In the rows, 128 means zero.
Where one turn sends some rows of the set: a few examples, then the rows asked:
poz: [115 143 136 143 121 164  96  99 154 119 115 104 124]
Lupek: [103 109 124 106 140 125 157 112  96 126 150 150 111]
pep: [142 102 127 104  95 148 139 120 122 125 137 119 148]
Lilis: [141 135 111 172 125 150 112 110 138 121 133  97 125]
votu: [125 132 129 145 127 176  99  94 131  94 138 138 111]
taram: [131 110 138  82 109 117 133 132 121 136 148 113 142]
teg: [126 136 146 161 128 170 131 112 158 130 126 111 132]
zup: [103 153 150 129 135 137  90 109 152 131 124  92 108]
Fud: [121 155 164 152 154 153  91 122 113 114 154 129 108]
Dov: [126 141 143 110 153 121  87 130 122 111 170 152 152]
siris: [101 112 125 116 137 138 157 111  99 134 148 153 105]
Rego: [107 110 123 121 135 142 159 106  95 122 143 149 105]
fepa: [138 130 102 119 134 100 104 126 145 128 156 110 158]
Dusa: [129 162 119 126 160  99 123 154 127 110 148 113 135]
fefuv: [129 121 113 112 125 153  96  99 137  91 150 155 146]
noto: [145 148 102 152 139 142 132 137 129  92 134 126 151]
Gole: [137 111 141 129  97 167 141 115 116 127 128 105 121]
vudu: [126 146 124 128 147  92 100 131 138 139 155  90 124]
soli: [127 167 129 150 159 119 126 149 122 110 138 102 112]
zupev: [115 135 123  97 125 123  90 111 162 122 134 120 158]
Kifon: [102 114 129 119 140 136 158 109  92 127 143 143  97]
Bibad: [105 147 149 101 154 112  87 118 129 117 160 122  96]
Visib: [125 123 158 123 111 146 137 124 112 140 132  90  97]
panib: [147 124  94 146 120 136 110 113 144 116 143 114 160]
pagu: [132 123 127 136 122 157 130 114 166 123 136 130 169]
kekar: [101 112 126 113 138 134 157 112 100 134 150 153 105]
kekup: [137 134 132 131 139 153  93 118 123  99 159 159 160]
bopa: [110 144 157 112 150 107 120 135 160 148 149 105 135]
rozur: [117 155 163 123 161 120  86 133 116 120 167 133 120]
tun: [102 112 125 115 136 138 158 111  99 133 149 155 106]
zedo: [109 149 151 138 145 151  93 105 125 109 143 117  80]
vulo: [137 160 118 166 146 145 132 139 123 100 130 110 122]
Zivog: [117 131 125  85 142 113  88 115 136 106 163 146 138]
Bafe: [122 123 157  94 118 115 132 134 115 145 144  94 110]
gom: [122 132 119 123 115 156  95  99 161 113 122 121 155]
muriv: [101 113 126 115 138 136 158 112  98 135 149 152 104]
Raso: [102 111 124 114 136 136 157 111  99 134 149 154 107]
gane: [107 108 119 112 135 135 158 108  97 122 146 153 114]
gok: [123 128 134 105 136 117 123 129 167 135 149 127 171]
rudir: [103 149 142 100 138 112  87 118 157 133 134 102 130]
Ruk: [101 115 129 110 141 126 157 112  94 129 148 144 101]
Dobe: [111 149 164 146 145 138 125 125 155 145 134  95 110]
Favik: [128 149 129 160 142 124 106 121 134 136 141  81 104]
badi: [140 149 103 127 147 113 127 147 131  99 146 128 159]
laf: [133 142 145 157 140 172  96 113 117 102 149 145 133]

Dov moves to Fud
Zivog moves to zedo
Now find these:
bopa moves to teg
Favik moves to panib
gane moves to Ruk
Gole moves to taram
rudir moves to poz
vulo moves to badi

Where one turn sends some rows of the set: a few examples, then the rows asked:
taki: [152  90 131 125 130 148 183 147 120 142 144  95 125 155 189 169 170 110
 133 128  88]
Mese: [164 111 156 148 124 128 183 136 134 133 136 127 147 150 150 177 190 100
 147 116  84]
Noli: [140  60 131 117 143 164 168 182 125 107 110 170  82 136 154 179 118 158
 122 112 105]
bize: [126  89 130 138 165 140 179 166 105  69 100 174 112 152 116 162 145 149
 138 107 112]
bika: [159 116 161 154 131 135 189 147 106 145 127 129 150 155 155 175 188 107
 142 112  87]
Gez: [158  91 115 118 121 155 178 135 129 131 140 126 130 148 178 167 198 108
 155 144  92]
Vosot: [125  87 152 130 154 151 162 141 152  77  91 141 118 173 107 167 174 140
 153  94 123]
Natek: [117  83 140 139 137 158 194 177 122 127 142 207 113 173 118 159 149 120
 121 124 105]
vas: [122  87 152 161 179 137 174 171 111  84 110 174 118 158 104 172 172 138
 146 116 100]
Ter: [174  95 159 141 120 145 170 144 146 136 124 112 137 145 157 186 199 112
 151 117  80]
pes: [150 108 140 146 140 127 189 128 126 133 155 123 133 147 164 177 176  90
 139 123  81]
boban: [157  95 126 134 130 166 182 132 114 138 133 149 130 149 163 173 214 101
 162 138  91]
Dod: [126  76 131 138 174 148 175 167 103  91 112 176  86 137 141 179 122 146
 128 109 103]
Vibo: [117  65 150 141 155 182 190 170 134 102 123 157  86 183 109 170 136 121
 110  92  98]
Mamuz: [146  87 144 151 159 174 183 140  96 148 132 122 114 154 172 185 199 100
 147 123  81]
vubub: [132  75 132 122 148 153 173 174 133  61  95 140 115 168 113 155 151 155
 135 106 114]
Mafi: [143  80 137 116 109 140 172 194 141 118 120 189 127 154 135 158 145 156
 131 132 113]
zemu: [112  63 150 125 149 195 174 143 159 124 126 156  78 184 127 179 152 114
 127  96 112]
dolu: [135  81 129 105 135 139 155 150 146 116 113 173  97 132 168 179 123 155
 140 114 124]
vamil: [116  81 144 123 133 183 182 143 141 139 127 202  92 174 129 173 148 115
 130 103 120]
nonor: [156  97 121 118 117 156 184 148 113 138 129 117 142 163 177 157 195 117
 148 135 100]
zufib: [122  64 152 118 145 182 161 146 170  96 104 126  94 184 119 171 168 132
 140  95 118]
zokir: [163  80 152 140 141 170 169 152 118 145 119  98 117 148 179 189 195 118
 147 119  81]
lifol: [128  76 150 132 128 180 192 178 127 115 115 194 103 177 106 165 143 132
 117  98 108]
zon: [124  43 135 119 146 182 164 185 158  95 123 122  90 179 130 165 165 140
 129 126  99]
mov: [124  69 150 157 189 132 164 174 120  98 126 154  90 135 142 190 134 140
 129 117  89]
mino: [106  54 139 139 162 181 185 174 137 121 151 159  79 178 131 173 145 112
 113 122  92]
sal: [123  87 139 131 175 126 157 137 132  96 114 157  92 130 157 187 123 144
 141 104 115]
fol: [133  70 142 130 142 159 164 185 141  78  99 148 124 175 105 157 189 152
 149 124 110]
Kireb: [157  87 144 150 148 173 178 132 117 145 135 140 114 145 163 191 208  95
 156 127  78]
bokef: [133  87 133 105 115 159 170 152 143 132 116 204 107 153 146 168 140 142
 139 113 129]
Nagov: [144  69 138 112 113 175 176 188 134 115 104 187 102 156 131 166 135 155
 123 109 113]
lobi: [173  99 159 139 119 150 173 156 122 142 110 111 145 152 164 178 199 125
 150 115  89]
bezi: [146 102 130 139 137 166 191 140  92 142 128 140 137 163 163 165 208 104
 153 131  95]
vabi: [124  58 140 126 153 173 176 174 146  77 111 123  90 177 118 165 139 140
 118  97 103]
Bisev: [166  80 156 146 139 167 167 140 137 144 129 114 114 141 166 197 199 105
 150 119  74]
nimo: [143  61 139 121 142 134 154 192 147 108 122 147  99 132 160 180 126 163
 127 127  99]
gebo: [147 105 149 150 146 137 192 140 107 148 148 113 128 154 173 179 167  97
 130 116  82]
Kar: [118  99 149 143 179 127 165 132 128  80 103 159 111 150 122 177 150 137
 152  97 118]
leg: [152  93 122 127 134 141 183 130 131 132 154 111 122 145 182 173 176  99
 141 135  85]

Kireb moves to Bisev
dolu moves to bokef
Mamuz moves to zokir
Now find these:
vabi moves to vubub
Natek moves to mino

Where one turn sends some rows of the set: a few examples, then the rows asked:
Befo: [ 95 130  63 113 125 159 114  92 166 102 141 134 124 149 127  96 133 138
 109 140 121 134 116 144 119 120 126 116 153 103 167  52 185]
benoz: [118 108  97 113 102 114 117 127 143 113 158 139 142 133 150  93 110 152
 166 122  78 146 158 116  96 139 122 135 128  85 182 141 145]
Zipib: [ 95 102  68  64 139 138 155 127 139 151 152 155 116 115 147 111 136 134
 123 106  90 118  84 158 151 112 154 119 148  87 133 116 124]
vefu: [117 128 103  55 114 118 150 136 149 147 162 140 156 128 133 114 170 110
 128 124 101 167 135 127 103 100 154 178 162  96 186  86 137]
Bog: [103  94  67  65 128 146 138 128 131 154 149 153 116 106 152 132 118 126
 116 110 106 115  96 166 158 122 112 124 144  85 150 114 123]
Ket: [ 99 120  80 120  86 151 119  67 120 135 144 158 140 130 116  99 126 135
 139 107 135  95 153 158 100 135 133 145 124 133 149 101 141]
res: [113 113  86  93  98 161 111 110 146 140 161 177 152 157 134 120 123 140
 121 106 151 146 149 153 101  85 123 161 106 114 152 105 144]
kos: [101 141 132 102 131 148 133 115 117  98 130 131 117 141 130  92 141 136
 111 125 118 134 119 178 110 115 142 130 123 108 181  44 135]
nuru: [136 132 108 108 139 137 160 117 145 151 115 136 132 119 131 113 136 108
 160 143  72 147 121 149  55 117 145 153 181 110 184 100 127]
Sifog: [107 114  97 115 104 154 115  99 121 110 139 119 148 136 130  91 147 111
 123 142 124  96 140 149 116 115 124 125 138  97 178  44 122]
segid: [145 119 105 135 126 172 122 106 157 123 104 174 126 133 105  98 100 138
 134 101 110 142 119 168  76 104 125 150 136 128 153 107 145]
pizom: [108 131 119 123 108 148 124  95 111 127 133 156 108 134 143 109 118 170
 130 101 144 125 138 188  89 121 136 148 107 112 153  95 141]
git: [115  88  89 114  84 163 117  94 154 131 146 191 133 147 122 160 137 153
 142  99 103 127 133 155  88 104 107 144 138 100 170 100 138]
tuve: [156 133  96 131 126 131 109 133 152 130 102 142 127 119 134 120 111 138
 167 119 106 139 121 143  68 130 149 175 156  89 157 128 147]
dizot: [ 88 101 107 101 118 180  90 109 175 106 144 150 127 156 134 109 164 129
 129 138  91 139 103 131  98 107 134 153 139  87 152  55 145]
bofef: [134 136 110 111 122 135 167 113 136 135 125 131 125 108 125 107 172 122
 149 145  82 163 113 160  66 129 162 173 162  80 173  94 150]
sot: [136  83  92  77 138  96 170 109 170 161 121 144 149 110 110  87 114 127
 147 110 102 129 112 139 107 131 135 155 166  93 191 106 124]
ganal: [117 133  60 110 102 120 111 111 157 136 143 118 121 115 155 123 137 151
 141 128 114 139 127 126  99 145 139 149 189  63 173 106 186]
ruda: [104  89  93  88 163 129 135 109 178 144 125 124 148 144 132  58 113 118
 144 148 118 119  96 130 105 118 145 140 143  81 169  77 124]
Vesir: [114  74  87  98 131 146 149  91 162 162 131 166 150 147 117  76  87 138
 133 108 126 121 113 154  93 105 120 116 137  99 177 112 122]
tig: [117 138 105 115 153 173 123 117 153 113 109 141 133 155 114  90 116  98
 135 147  88 145 107 152  78 106 139 124 148 119 178  76 140]
mozo: [ 96 107  62  62 144 133 137 126 141 153 147 152 112 101 149 120 129 126
 133 120  98 116  93 158 160 131 141 138 136  95 132 116 132]
dusev: [120 117 115  93  86 131 142 106 123 135 146 115 143 102 126  78 173 118
 119 109  89 122 133 136  98 125 153 147 191  85 183  76 124]
vimik: [ 94 104  66  63 137 136 156 124 139 150 153 155 118 118 146 116 135 136
 119 104  97 119  78 156 152 119 150 126 151  88 133 113 127]
bodu: [ 94  94  76  66 132 158 133 131 138 153 153 143 114 113 161 106 129 132
 111 111 102 120  82 156 150 116 133 124 150  72 134 111 124]
Pomoz: [107 154 114  99 103 117 120 118 103 139 137 135 112 122 148 123 122 152
 152 105 121 140 138 161  83 155 160 157 142  87 179 132 153]
Giked: [120 130  87  73  96 122 108 131 147 152 159 157 148 129 138 129 134 131
 142 103 130 160 150 128  99 120 149 192 139  93 163 136 156]
sulon: [147 143  89 125 105 131 126 119 134 115 113 154 125 117 108 129 131 136
 152 115 111 156 121 161  87 147 151 176 134  82 165 134 176]
padu: [124 125  99 132 109 189 122  90 132 123 120 167 122 130 108 106 118 127
 128 127 119 154 129 186  78 121 117 146 112 110 160 108 165]
fip: [ 93 105  62  59 141 136 137 122 141 151 147 151 112 105 150 123 125 123
 125 116 104 114  91 157 161 137 134 141 140  98 133 115 135]
fus: [113  88 108 129 107 140 136  98 154 119 162 158 135 134 147  67 119 173
 150 116  88 138 152 136  87 111 116 140 108 114 148 112 134]
duvof: [101 150 139  75 118 124 153 118 108 133 137 123 115 110 132  99 153 124
 125 117  87 154 128 163  92 142 155 149 166 103 201  83 139]
Zisid: [ 97  94  76  67 135 159 127 133 139 153 152 147 112 109 157 104 125 129
 115 112  98 121  89 160 151 112 134 119 144  72 135 114 123]
lazem: [117 133 105 124 129 175 147 112 128 112 126 134 135 155 123 103 148 109
 130 160  97 153 108 171  74 104 141 121 135  81 184  70 145]
dur: [113 103 115  91 115 114 153 111 154 120 159 137 138 106 134  72 138 130
 150 130  50 155 156 123 102 137 115 149 142 119 187 103 138]
ponu: [111 106 105 115 130 120 140 120 158  81 154 138 145 149 130  68 133 145
 147 134  75 139 137 122 118 115 127 126 113 111 173  75 137]
sobe: [106 122  75  93 113 136 167  84 154 149 150 130 123 111 135 111 159 129
 117 138  86 144 130 148  96 123 120 127 199 108 195  64 165]
Tope: [107  92  67  66 132 145 136 128 134 154 146 156 114 100 150 128 118 126
 123 111 101 116 102 167 159 121 118 122 138  87 147 117 122]
Lipe: [101 117 103  76 125 158 129 124 152 125 162 147 156 161 137  98 155 112
 110 139 126 152 132 143 109  75 136 151 124 108 168  52 130]
giti: [119  92  86  85 133 128  99 114 172 153 119 140 140 122 123  74  81 125
 147 113 127 130 115 130 109 148 129 156 142  78 173 136 146]
gov: [110 141  84 103  79 119 109 103 122 127 143 135 142 123 119  92 139 136
 146  89 113 115 134 124 101 154 177 156 166  91 161 132 156]
zolel: [106 109 101  81 103 131 156 104 161 127 148 170 138 136 107 144 178 127
 141 111  59 146 112 133  94 116 143 150 176 106 190  79 139]
falit: [120 112  64 126  90 148 135  74 162 140 145 164 118 119 131 113 129 180
 117  94 128 134 132 160  98 117 119 139 163 107 149  98 181]
gep: [ 98 117  88  88 103 142  80 110 165 133 142 154 123 126 136 146 150 125
 164 129  89 141 126 119  91 154 138 186 149  88 160 116 164]

padu moves to sulon
dur moves to ponu
vefu moves to Lipe
Now find these:
tuve moves to nuru
fip moves to vimik
Befo moves to falit
pizom moves to Pomoz
git moves to gep
Vesir moves to giti
Sifog moves to Ket
Zipib moves to Zisid

Where one turn sends some rows of the set: a few examples, then the rows asked:
Bek: [132 159 142 176  85 110 161 169 131 114 113 152 113]
relov: [137  76 158 134  63  98 166 159 114 115 111 124 104]
mezot: [157  96 104 141  97 117 121 124 126 146 136 114 135]
zafi: [112  92 139 106 112 107 150 151 120 100 126 126 148]
tulav: [124 104 113 119 101  90 160 147 144 168 128 104 117]
Vafan: [169  97 122 153  80 107 122 133 127 148 145 112 122]
ses: [134  98 123 120 108 154 136 167 114 100 139 130 135]
Zikov: [128 102 102 127 113 109 147 134 147 160 125 104 125]
kovu: [115 167 116 151  94 107 165 180 119 117 114 147 122]
somo: [132 136 112 142 102  88 153 150  83 111 150 101  89]
per: [137 106 128 131  84  83 155 159 145 168 141 101 106]
nazag: [115  99 138 105 116 134 160 157 118 112 127 137 144]
tevup: [137 142 128 177  92 125 157 170 134 109 101 160 102]
kife: [129 144 106 167  95 131 155 172 129 110  96 157 104]
retin: [131 149 143 172  93 111 161 176 137 110 113 161 107]
Mize: [153 104 133 148  83  95 139 158 150 159 150 100 102]
pumil: [119 150  99 151  99 123 160 182 123 111 105 153 109]
kaza: [122 165 137 161  90 102 166 180 126 115 119 150 119]
dok: [135 121 140 159 119  98 160 110 100 112 119 118  97]
Balo: [146 102 133 127  76  74 151 145 121 165 141 114 125]
biv: [131 126 105 145  97  94 164 138  80 117 126 104  80]
Natup: [157 101 122 155  96 115 125 145 154 150 147 101 111]
taz: [137 154 127 180  87 126 155 163 129 111 102 151 110]
tinu: [131 118 119 154 106  98 167 117  89 119 111 112  83]
zafeg: [116 157 113 146 100 108 162 191 125 112 117 155 115]
funi: [139 100 101 122 103 103 135 126 121 155 131 116 141]
ropu: [126  92 116 115 105 128 128 160 113  89 137 117 141]
gop: [146  85 115 135  77 132 125 170 108  92 135 110 115]
Zem: [152  86 148 139  61 134 157 182 110 117 130 128  96]
Felav: [134 103 114 115  93  83 152 137 119 164 132 117 137]
kanif: [153  93 128 137  81 153 136 178 111 104 142 124 109]
sono: [130 155 107 170  92 130 156 162 121 112  98 148 112]
suzu: [121 157 137 156  98 101 164 186 134 113 122 158 114]
tad: [151  77 135 144  56 117 145 170 110 104 123 115  97]
rupe: [135 137 133 149 117  88 145 142  96 102 159 107 102]
vara: [117  83 159 115  89  91 170 150 121 114 114 131 130]
gib: [116  93 159 109  96 114 181 160 117 125 117 142 130]
rak: [134  86 164 124  70 115 180 173 113 128 118 135 105]
lida: [135 131 147 157 126  92 148 122 104 104 143 116 105]
Ruv: [145  99 107 144 111 122 128 133 153 151 133 102 121]
fif: [119 162 103 155  95 122 161 173 118 114 104 147 119]
dum: [164 100 136 145  70  86 137 144 125 157 149 114 118]

kanif moves to Zem
biv moves to tinu
Mize moves to per
Now find these:
suzu moves to zafeg
sono moves to taz
gop moves to tad
funi moves to mezot

